Here are some numbered points:
[-0.47  1.63 -1.14  0.22  1.59  0.63 -1.69  1.24 -0.61 -1.11 -0.78 -0.51
 -2.1  -0.1  -0.57 -1.13 -0.78 -0.05  1.38  0.53 -0.79 -0.16 -1.79 -0.98] 0
[-0.76  1.79 -1.14  0.41  1.5   0.63 -2.    1.03 -0.46 -0.84 -1.2  -0.62
 -1.75 -0.1  -0.5  -0.83 -0.74  0.19  0.98  0.6  -0.56 -0.1  -1.78 -1.08] 1
[ 1.39  0.65  0.53  3.63  1.52  0.38  0.44  0.53  3.08 -3.25 -1.18 -0.51
  0.51  1.   -0.17 -0.61 -2.32 -0.18 -0.98 -1.65 -2.53  2.15 -2.16  0.75] 2
[ 1.56  0.64  0.37  3.85  1.66  0.46  0.27  0.54  3.33 -2.83 -1.04 -0.34
  0.33  1.11 -0.01 -0.6  -2.28 -0.07 -1.02 -1.7  -2.22  2.2  -2.16  0.52] 3
[ 1.16  1.    0.5   3.82  1.89  0.17  0.24  0.45  3.24 -2.95 -1.14 -0.28
  0.46  0.91  0.28 -0.68 -2.34 -0.24 -0.9  -1.9  -2.31  1.96 -2.52  0.7 ] 4
[ 1.4   0.76  0.72  3.61  1.67 -0.03  0.35  0.23  3.26 -2.86 -0.96 -0.23
  0.45  0.97  0.11 -0.48 -2.42 -0.26 -0.78 -1.72 -2.02  2.14 -2.31  0.7 ] 5
[ 1.29  0.62  0.5   3.86  1.88  0.12  0.24  0.68  3.15 -3.18 -1.05 -0.58
  0.61  1.06  0.01 -0.85 -2.37 -0.4  -0.77 -1.63 -2.07  2.21 -2.09  0.77] 6
[ 1.57  0.79  0.49  3.75  1.86  0.33 -0.01  0.27  3.36 -2.83 -1.25 -0.51
  0.06  1.15 -0.08 -0.73 -2.58 -0.25 -1.17 -1.71 -2.08  2.39 -1.88  0.56] 7
[ 1.45  0.77  0.8   3.64  1.84  0.27  0.38  0.39  3.39 -3.18 -0.77 -0.29
  0.47  0.95 -0.02 -0.48 -2.23 -0.31 -1.14 -1.61 -1.95  2.14 -2.25  0.63] 8
[ 1.37  0.63  0.54  3.84  1.64  0.29  0.17  0.49  3.26 -3.14 -1.18 -0.57
  0.42  1.07 -0.08 -0.65 -2.21 -0.08 -0.89 -1.66 -2.17  2.1  -1.94  0.45] 9
New points follow, each followed by the numbers of its three nearest points above by angle, smallest number first.
[ 1.86 -3.23  2.39  1.37 -2.09 -0.73  3.33 -1.47  2.63  0.24  1.56  0.52
  3.26  0.82  0.71  1.8   0.08 -0.24 -2.61 -1.4   0.56  1.36  1.92  2.33] -> 2 5 8
[ 0.05 -0.09 -0.23 -1.16 -1.85 -0.52  1.02 -0.39 -1.03  1.67 -0.14  0.97
  1.51 -0.8   0.9   0.39  2.36 -0.86  0.95 -1.5  -0.42 -0.32  1.76 -0.29] -> 0 2 4
[-0.21 -1.95  0.71 -1.69 -1.9  -0.38  1.24 -1.13 -1.28  2.21  1.05  0.44
  1.03 -0.26  0.    1.14  1.53  0.1  -0.62  0.59  1.9  -0.69  2.44  0.93] -> 2 5 8
[-0.01  0.1  -0.19 -1.39 -2.09 -0.64  0.87 -0.18 -1.1   1.28  0.22  0.92
  1.64 -0.79  0.7   0.43  2.3  -0.76  0.74 -1.81 -0.21 -0.26  1.6  -0.17] -> 2 4 5
[ 0.16  0.08 -0.21 -1.43 -1.65 -0.68  0.72 -0.64 -0.96  1.59  0.13  1.
  1.89 -0.7   1.19  0.24  2.11 -0.75  0.61 -1.61 -0.49 -0.51  1.61 -0.08] -> 2 4 5
[ 0.36  0.41 -0.15 -1.37 -1.74 -0.66  0.67 -0.14 -1.12  1.43 -0.27  0.95
  1.85 -0.91  1.16  0.45  2.22 -0.9   0.71 -1.63 -0.53 -0.39  1.71 -0.22] -> 2 4 5
[-0.46 -1.8   0.86 -2.13 -2.06 -0.45  1.42 -1.13 -1.16  2.31  1.34  0.32
  1.02 -0.05  0.26  1.29  1.53  0.1  -0.62  0.85  1.87 -0.75  2.18  0.5 ] -> 1 5 8
[ 0.01  0.09 -0.17 -1.28 -1.87 -0.71  0.89 -0.42 -1.09  1.75 -0.14  0.79
  1.71 -0.61  1.1   0.32  2.39 -0.78  0.83 -1.84 -0.52 -0.65  1.71 -0.09] -> 2 4 5
[ 1.62 -3.13  2.5   1.33 -1.96 -0.69  3.3  -1.53  2.8   0.35  1.29  0.69
  3.46  0.82  0.87  1.76 -0.03 -0.32 -2.82 -1.54  0.55  1.55  1.94  2.38] -> 2 5 8
[ 0.05  0.34 -0.48 -1.59 -1.62 -0.68  0.79 -0.45 -1.19  1.39  0.37  0.66
  2.01 -0.56  0.85  0.62  2.3  -0.82  0.64 -1.79 -0.52 -0.45  1.63  0.2 ] -> 2 4 5
[ 0.23 -0.09 -0.7  -1.13 -1.65 -0.67  0.95 -0.31 -0.86  1.5  -0.02  0.74
  1.64 -0.63  1.12  0.61  2.5  -0.74  0.45 -1.61 -0.35 -0.46  1.35 -0.22] -> 2 4 5
[ 0.02  0.19 -0.4  -1.34 -1.94 -0.46  1.02 -0.2  -0.82  1.58 -0.03  1.11
  1.57 -0.46  1.04  0.28  2.45 -0.76  0.52 -1.62 -0.7  -0.6   1.8  -0.33] -> 2 4 5
[ 1.96 -1.16  1.67  1.86 -1.37 -0.87  2.91 -0.83  2.94 -0.13 -0.15  0.84
  4.02  0.14  1.63  0.86  0.81 -1.31 -1.77 -3.64 -2.    1.69  1.28  1.49] -> 2 5 8
[-0.29 -2.13  1.04 -2.11 -1.94 -0.25  1.05 -0.83 -0.89  2.21  1.42  0.94
  0.78 -0.1   0.2   1.16  1.39  0.34 -0.83  0.89  2.   -0.65  2.48  0.49] -> 3 5 8
[-0.1  -0.01 -0.19 -1.23 -1.67 -0.66  1.1  -0.58 -1.15  1.22 -0.12  0.94
  1.49 -0.78  1.01  0.39  2.02 -0.91  0.67 -1.75 -0.29 -0.51  1.69 -0.08] -> 2 4 5
[ 0.04 -0.17 -0.55 -1.2  -1.65 -0.47  0.84 -0.31 -1.18  1.5   0.06  0.91
  1.67 -0.83  0.86  0.22  2.15 -0.9   0.68 -1.54 -0.22 -0.39  1.74 -0.27] -> 0 1 4
[-0.32 -1.84  0.6  -1.81 -2.07 -0.56  1.32 -0.95 -0.98  2.19  1.16  0.42
  1.06 -0.28  0.33  1.36  1.23  0.16 -0.76  0.82  1.86 -1.08  2.26  0.6 ] -> 2 5 8
[-0.01  0.15 -0.21 -1.57 -1.51 -0.35  0.69 -0.27 -1.16  1.64  0.14  0.7
  1.71 -0.57  1.05  0.54  2.47 -0.71  0.4  -1.67 -0.36 -0.65  1.32 -0.23] -> 0 1 4
